Here are some numbered points:
{ 0.06,  0.74,  0.60, -0.65, -0.61, -0.09, -0.68,  0.40} 0
{ 0.21, -1.44, -1.42,  1.21,  1.46, -1.43, -1.13,  0.33} 1
{-1.20,  0.55, -0.10, -0.72, -1.35,  0.61,  0.92,  0.48} 2
{-0.66,  0.36,  1.02, -1.38,  0.84, -0.81, -0.06,  0.00} 3
{ 0.65, -0.03,  0.10,  1.18,  0.66, -0.08, -0.40, -0.77} 4
{ 0.06, -1.07,  0.69,  1.17,  1.23,  0.51, -2.45,  0.93} 5
{-0.08,  0.18,  0.71, -0.29,  0.95,  0.18, -1.02,  0.24} 6
{-0.28,  1.98, -1.04, -0.22,  0.18, -0.98,  2.53,  1.30} 7
{-0.97,  0.69,  0.92, -0.76, -0.81, -1.27,  0.98,  0.32} 8
New points follow, each followed by the number of its nearest point above by angle, seen from the average point of the numbered points.
{ 1.48, -1.78, -0.52,  1.66,  0.39,  1.98, -2.21,  0.57} -> 5
{-0.15,  0.97,  0.35, -0.56, -0.78, -0.32, -0.30,  0.22} -> 0
{ 0.22, -0.42,  0.62, -0.31, -1.32, -0.23, -0.25,  0.13} -> 0
{0.47, 0.01, 0.08, 1.09, 0.23, 0.06, 0.34, 0.06} -> 4
{ 0.66,  0.28,  0.25, -1.09, -0.83, -1.32,  1.57, -0.35} -> 8
{-1.35,  1.73,  1.56, -0.46, -1.00, -2.24,  1.75, -0.77} -> 8
{ 1.19, -0.20,  0.49,  1.75,  0.88, -0.31, -0.01, -0.19} -> 4
{-0.25, -1.33,  1.00,  1.41,  1.50,  0.99, -2.84,  0.80} -> 5
{ 0.10, -1.26, -1.32,  1.16,  0.74, -0.78, -1.20,  0.33} -> 1
{ 0.56,  0.21, -0.11,  0.43,  0.33, -0.17, -0.28, -0.83} -> 4
{-0.35, -0.57, -0.20, -1.14, -0.34,  0.63,  0.95, -0.43} -> 2
{ 0.48, -0.60, -0.23, -0.03, -0.16, -0.70, -0.56,  0.89} -> 1
{-1.21,  0.88,  0.83, -0.77, -1.55, -1.85,  1.81,  0.46} -> 8
{-0.08,  1.22,  0.65, -0.85, -0.99, -0.28, -0.25,  0.06} -> 0
{-0.53,  1.60,  0.49, -1.46,  0.77, -0.58,  0.75, -1.55} -> 3
{ 0.73, -1.10, -0.04,  2.22,  0.10,  0.59,  0.13, -0.02} -> 4
